Turns in one plane each, and the order they were made in; the first pair answered:
W:
5 4 2 25 -4 1 -7 -17 30 10 -20 16 3 -24 -18 -7 -10 5 -3 39 -19 3 5 9 3
 -17 3 6 25 5 7 -11 18 19 43 2 17 -6 => 11 -4 4 6 2 -18 4 -24 25 10 -15 27 9 -11 -17 -4 -21 14 5 17 -3 0 24 -5 5
 -38 2 8 18 -11 13 -17 27 20 40 17 7 2
-27 0 -4 -20 5 10 28 -16 9 1 17 9 -10 -33 -41 11 -54 -27 23 -12 -22 -30
 -12 -1 -9 -36 -5 -22 25 -10 -12 26 -5 24 30 -5 9 -5 => -26 -4 -4 -27 5 5 28 -10 3 1 20 9 -10 -30 -38 13 -54 -26 26 -25 -15 -31
 -10 -3 -11 -39 -7 -23 21 -17 -11 24 -6 20 24 -1 5 2
-10 19 -3 35 -22 9 -26 -2 18 -36 31 -14 -16 8 6 -22 13 -24 12 44 -24 -12
 21 26 -26 61 -29 10 7 -32 -30 7 5 -7 40 5 -7 6 => -3 20 4 33 -17 -4 -9 -21 25 -37 30 -5 -11 21 -4 -25 4 -20 13 50 -20 -9
 38 9 -21 50 -21 8 11 -34 -25 9 16 5 53 15 -12 3
3 4 14 -13 -1 -19 -2 -16 -11 9 8 12 10 -17 9 3 -21 1 30 -4 3 5 36 11 10
 -35 2 0 -4 -21 11 -8 7 4 15 10 -13 21 => -3 2 12 -13 -5 -11 -17 2 -19 11 9 3 6 -26 23 6 -17 0 31 -15 3 6 20 26 7
 -26 -5 1 -10 -21 6 -9 -3 -8 0 5 -11 27
H:
9 -5 22 -16 -6 -20 -21 -15 -9 -19 36 -14 12 6 16 13 -1 -5 34 -24 9 -22
 17 2 -4 1 7 -11 8 2 1 5 -3 -23 -16 6 -22 15 => 1 -22 5 -29 20 -6 25 -6 -8 16 4 12 11 29 -2 15 -11 3 -12 -36 21 0 3 -25
 -15 -20 4 19 -21 -17 4 7 7 4 -8 9 -3 -10
-9 -14 -17 20 -6 17 -24 10 23 25 -15 16 -6 -39 -10 6 -18 7 -9 -12 -3 8 9
 15 2 -39 -19 9 -1 -12 -5 -13 0 0 14 13 26 18 => 13 -4 7 12 -19 -11 -31 -14 11 -15 23 -3 0 -18 -4 -2 -14 3 32 -2 1 -18 38
 7 16 -18 -1 -17 21 4 -3 -5 1 -15 0 16 -9 35
-10 -3 -7 -17 -5 8 -6 28 -15 9 -16 0 4 -20 15 11 -1 -1 -16 -37 9 1 -24
 15 -4 2 -22 18 -29 -17 -10 -6 -17 -27 -23 -3 15 3 => 3 4 11 -21 -16 -10 -18 13 -22 -18 11 -15 7 -11 20 4 3 -3 14 -31 6 -19 -4
 19 6 16 -13 -3 -10 -6 -11 -4 -15 -38 -32 -1 -5 17
-19 39 26 19 -19 13 -15 -3 -14 -14 7 -51 30 16 6 -44 26 -19 -2 44 12 -7
 14 10 28 32 12 11 7 23 -48 20 -10 5 20 -40 -9 -14 => -17 32 19 -1 -1 15 25 -6 -16 2 -4 -34 30 41 -8 -45 19 -15 -30 34 26 7 15
 -18 23 23 20 27 -12 10 -44 21 -1 24 24 -36 -7 -36
R:
11 27 1 9 3 -4 4 0 19 -8 11 -1 6 -6 -16 -1 10 1 12 32 -6 -13 14 -7 0 21
 24 -7 15 24 -1 -1 -6 11 32 -21 27 -10 => 4 17 -5 -8 10 9 16 28 0 1 10 -5 -1 8 -6 2 18 -1 -7 10 4 -11 -14 -8 -12
 35 22 1 -11 19 -6 1 -18 3 5 -31 31 -21
8 -4 17 -2 9 13 33 3 -16 7 18 -3 -2 42 -9 -11 12 -6 -35 -4 -1 -15 -8 -21
 -1 20 15 13 -3 19 3 19 3 4 -9 -20 -12 -27 => 9 -10 16 -14 10 -3 39 -8 -14 11 16 6 4 43 -11 -7 -4 7 -29 -24 13 -16 12
 -30 1 -8 9 14 -8 -2 11 13 12 10 -1 0 -19 -15
-8 0 11 12 7 3 -41 27 -3 0 -10 14 -4 -37 33 25 -5 -24 27 -15 1 49 8 -8
 -16 -48 -11 23 1 11 -4 -12 1 13 -3 17 0 18 => -8 7 12 21 0 7 -48 23 3 -7 -10 11 -8 -43 30 21 3 -30 30 2 -6 49 3 0 -15
 -38 -6 18 11 24 -6 -10 1 12 4 11 3 16
Now pairs of rows:
Between the rows of a pair lie two turns.
-10 -10 7 -33 -15 28 -14 20 -10 -4 14 -18 23 -3 -2 24 -20 -8 30 -30 11
 10 37 9 35 -18 10 28 -10 10 1 -46 23 -9 -13 45 6 19 => -20 -11 -1 -30 -15 45 -21 37 -12 0 8 -23 18 -11 1 27 -12 -13 20 -32 5 16
 15 19 28 -7 2 33 -18 16 -5 -41 14 -13 -23 34 16 12
H then W
54 33 3 -19 -21 -56 -12 6 1 -36 5 -8 -25 5 -20 -40 24 2 14 5 22 -21 44
 -43 18 -11 26 24 15 30 4 25 -1 17 1 15 -23 14 => 23 32 -26 18 -31 -15 -59 43 21 -4 -31 -8 -33 -66 -8 -27 28 -1 0 5 -1 1 1
 12 4 -23 -9 40 17 24 -1 11 -18 10 17 3 23 25
H then H
34 -19 2 -23 4 -5 0 -25 4 12 3 11 -9 -6 16 -12 -8 -2 -3 -9 36 -19 12 -32
 -25 3 -10 32 20 18 19 0 6 -8 -7 20 9 38 => 32 -8 6 -7 -3 11 -8 -24 5 5 2 -1 -18 -15 16 -17 8 -13 -8 22 16 -19 -7
 -18 -26 30 -3 26 32 44 12 9 -2 -13 -7 -1 18 25
R then R
1 18 10 42 19 17 -27 15 -21 -22 -19 -5 -18 -22 -19 -7 28 -9 42 27 -24 21
 -52 66 -10 14 14 1 16 50 -12 44 -14 24 7 -17 1 -16 => 3 7 7 10 39 20 20 24 -36 -15 -23 6 -20 22 -23 -7 26 -10 12 12 -4 26 -64
 28 -17 22 26 14 -16 41 -13 54 -12 34 -11 -18 -4 -46
W then R
32 1 4 43 -40 -4 6 -25 36 -3 -18 25 40 5 -21 -33 24 -11 4 32 -43 11 -6
 35 24 16 -18 -6 25 17 30 2 29 47 46 13 -3 -20 => 44 -14 10 9 -29 -34 29 -38 19 -3 -3 35 50 38 -17 -31 5 0 12 -9 -14 2 21
 4 27 -10 -19 -5 8 -9 39 -4 40 48 33 34 -24 -7
H then W
24 -1 13 -2 25 -22 32 5 -23 24 -16 7 7 26 -19 3 -5 -8 -32 -12 12 -7 3
 -32 7 -1 -9 -10 -2 13 -16 4 6 32 -7 4 -4 -24 => 29 8 19 20 16 -21 17 -11 -7 14 -17 2 6 12 -28 -3 0 -11 -20 18 -2 -11 9
 -22 11 5 -4 -19 21 30 -14 8 8 35 11 -1 -1 -21
R then R
22 9 3 -4 -4 1 0 18 -10 -7 -17 -17 3 31 0 -24 26 -23 -39 9 4 1 -29 -5 -1
 43 25 -3 -15 23 -4 -2 -4 16 -22 -22 15 -18 => 35 -2 7 -13 -1 -40 1 -17 5 -1 -16 9 24 27 -11 -24 -6 1 -13 -18 27 -3 31
 -23 11 -25 11 -1 -10 -15 15 -22 22 31 8 21 1 13
R then R
55 13 11 -18 -9 -34 28 -62 9 -2 35 23 10 17 -27 -15 -27 9 43 29 -13 26
 31 -37 7 -14 -5 20 14 15 22 7 43 28 2 31 -26 6 => 53 24 18 -1 -26 -30 -10 -55 9 -19 47 3 8 -9 -10 -12 -17 2 67 42 -27 14
 23 -5 10 5 -9 6 33 32 18 8 31 5 -5 21 -27 24
W then R
-3 0 26 30 5 -14 -7 -25 16 7 -7 -5 -4 -18 -5 -5 -1 -46 41 11 22 -22 -16
 -4 -6 6 -8 -23 18 29 -5 13 17 5 9 3 7 18 => -4 -6 24 8 17 -5 17 -8 -3 8 -4 -8 -10 11 -3 -4 6 -50 20 1 31 -22 -34 -23
 -14 27 2 -16 -2 30 -8 22 10 4 -17 -6 5 -4
R then H
1 -14 0 -9 -2 -2 15 -1 -2 12 -7 6 10 4 0 -9 3 1 0 -8 -4 1 0 -8 0 -12 3 4
 -11 -4 2 -2 0 5 1 9 -5 -5 => 2 -6 3 6 -9 2 6 -7 7 5 -6 1 5 -4 -4 -14 10 -3 3 15 -14 -1 -3 -2 1 1 8 -2
 2 7 -2 0 0 4 11 0 0 -8
R then R
-19 -19 1 -20 9 1 1 10 -3 14 -7 7 3 6 -10 7 5 10 -10 -3 3 -2 3 -3 2 -25
 1 12 1 -15 8 -5 2 13 1 21 6 -12 => -22 -8 5 1 -3 6 -27 11 4 4 -6 -5 1 -17 -6 7 13 6 4 13 -9 -8 -1 21 3 -16
 -3 1 17 -2 4 -3 -4 5 8 11 14 1
H then W
-8 6 20 -6 -33 -9 -64 43 -29 -11 29 -30 -4 -1 27 17 -4 -4 35 -63 -1 -37
 -10 65 7 31 -16 6 -11 -39 -25 5 -6 -34 -58 4 -42 35 => -4 36 27 56 -39 19 -49 6 14 -19 1 -28 -12 -12 -27 -6 19 -28 8 58 -48 -23
 -17 63 16 65 15 4 42 24 -31 28 5 5 8 -27 -16 -14
W then W
11 7 -1 1 0 15 14 9 -17 -19 -2 -9 -4 17 -6 -1 11 -19 -13 12 -5 6 -10 -7
 -1 36 23 6 -11 11 -5 21 -5 7 -19 -15 -4 -16 => 16 -2 -1 -14 9 -1 30 0 -19 -12 -2 0 1 31 -9 2 -1 -4 -12 -9 12 6 9 -25 -1
 12 18 12 -19 -9 1 16 5 15 -16 3 -13 -10
W then R
-3 -2 -10 -9 6 3 -5 23 -2 7 -1 -28 -4 -2 16 18 -4 3 -2 -37 -12 10 -10 3
 -5 11 10 12 -8 -1 -5 16 -23 -3 -23 -30 -14 5 => 8 8 -2 -4 3 0 0 7 0 -9 9 -32 -7 8 8 11 3 -4 3 -12 -20 5 -1 -5 1 26 23 3
 8 19 -5 25 -19 0 -17 -36 -22 -4
W then H
-18 -29 7 -35 -20 -25 2 0 -30 -13 20 5 -19 33 7 -17 29 -33 -6 -4 -5 8 40
 -1 -6 31 40 -10 -15 -26 7 -8 -31 30 9 19 -22 -50 => -37 -35 -13 -26 -17 -1 -13 26 -26 11 -4 12 -24 6 13 -9 28 -30 -23 -16
 -10 22 13 21 -17 21 19 3 -30 -40 5 -15 -41 26 9 10 6 -51
W then H
5 -9 -1 -1 9 -18 -26 -35 34 18 1 -8 -4 -15 9 20 -15 -16 19 26 1 -16 1 30
 0 -16 -32 -65 17 -18 -48 -16 -26 34 23 -14 -17 39 => -1 -22 -14 -11 28 -8 10 -30 32 44 -22 11 -3 0 -6 24 -23 -10 -19 18 7 2
 -10 8 -7 -31 -31 -43 -8 -33 -45 -18 -19 56 31 -12 -4 16
H then H
-15 -6 -9 7 -9 16 -7 17 -2 1 20 -15 -4 -12 13 -2 26 -16 -4 0 -9 1 -14 24
 7 12 -2 1 1 -2 3 -4 -1 -23 -3 3 14 -9 => -9 -13 -9 -10 5 13 27 11 -8 10 15 -4 0 18 2 -5 21 -11 -21 -7 0 4 -7 -8 5
 5 8 11 -16 -10 6 -1 10 -6 -3 9 7 -28
H then H
2 -1 7 -21 -14 -2 -13 27 -9 16 -3 -5 5 -3 -1 -10 -14 -6 -13 -19 18 -6 3
 -1 -6 6 -45 2 -25 -15 31 -32 -39 -3 18 12 -34 45 => -1 5 7 -11 -21 7 -25 36 -9 9 1 -16 -2 -9 4 -12 -5 -13 -13 -6 9 -9 -9 11
 -6 25 -41 -2 -19 -1 26 -25 -45 -12 13 -1 -32 43
H then W
-20 -10 1 -29 -4 -4 -8 47 -40 4 16 -46 -8 9 16 -18 29 0 -17 -4 4 -1 -70
 -8 19 14 16 16 -8 4 27 23 10 -17 -18 -23 -9 -49 => -16 -2 -1 -10 -10 3 -13 32 -29 -2 13 -47 -8 -1 6 -22 34 -7 -15 27 -8 -1
 -72 -3 22 24 20 10 9 20 25 28 8 -13 -3 -29 -2 -53
W then H
-2 -6 3 10 16 -16 6 -6 18 -11 -1 18 5 2 -5 -24 -18 19 -14 3 16 8 14 1 15
 -15 5 16 1 -4 -5 0 21 16 26 14 14 8 => 1 3 9 21 9 -10 -3 -7 22 -20 3 8 -2 -1 -8 -28 -5 9 -11 28 5 3 7 11 15 8
 15 6 15 20 -10 10 16 8 26 0 16 1
R then H
-27 15 -3 29 -12 -19 -19 14 12 -9 -4 -11 17 -50 11 -15 3 -16 18 23 -19
 -3 -13 2 7 13 7 -42 14 12 -2 12 -4 4 21 0 6 13 => -10 3 10 -13 3 -47 24 3 -7 -16 15 -4 24 5 10 -17 -9 -6 20 -10 11 -14 10
 -43 8 6 22 -41 -5 -5 2 14 6 9 1 16 -25 7
H then W
27 24 18 24 -29 -23 -52 -22 12 -38 28 -40 13 -21 -1 -8 9 -8 47 35 -22
 -24 32 26 18 24 9 -47 48 35 -4 0 -1 -20 9 -7 -22 15 => 23 -2 6 -42 12 -2 40 17 -31 -15 18 -28 -1 63 -2 -4 16 -12 -26 -6 6 -8
 -22 -36 -9 56 33 -12 -25 22 -12 16 -8 -5 -47 -24 -26 -50
R then H
-18 15 -19 31 2 34 -4 -8 31 9 -21 1 -6 -13 -27 -19 16 -5 -37 52 -27 2
 -23 12 1 -11 -2 8 7 21 0 -2 -7 28 26 -16 40 -10 => -11 22 -5 18 -17 20 -45 6 7 -24 21 -34 -10 -15 9 -16 27 -12 7 31 -25 -25
 -24 36 2 24 -3 -20 14 30 -4 0 -24 -11 -18 -22 13 18
R then H
22 6 25 -5 -3 -44 7 -37 4 -18 23 -6 16 15 -10 -17 -14 6 32 10 2 -25 45
 -26 18 -10 11 -27 25 11 4 18 19 0 10 15 -36 7 => 6 -6 13 -18 -11 -29 -27 9 -19 -13 31 -24 7 -8 32 -2 -8 6 40 -38 6 -28 11
 12 5 2 -13 -26 1 -3 -3 9 -8 -34 -33 8 -31 28
W then W
19 9 41 -9 8 -9 -10 2 -1 -15 11 -9 -7 12 -14 -26 -5 -18 8 13 2 -18 12
 -10 7 46 26 -5 8 22 -14 10 -5 0 -14 -21 -28 -9 => 1 -6 16 -12 28 9 15 22 4 25 -27 18 -7 8 -23 -20 -16 -8 -35 -7 10 9 -6
 -20 -4 20 10 26 -23 -1 -12 0 -5 22 -1 -16 0 -30
W then H
-7 0 -10 -19 -2 9 -11 -23 2 -10 19 -11 9 -6 -6 3 19 4 16 -6 -4 1 4 -6 0
 -15 -16 9 20 -21 12 14 1 -17 -16 -3 -7 8 => -12 -2 -16 -22 4 15 -4 -16 -1 -1 13 -6 8 -2 -5 2 21 4 5 -14 -2 5 -4 -8
 -2 -13 -17 17 9 -25 11 17 -1 -15 -21 -7 -3 1
H then W
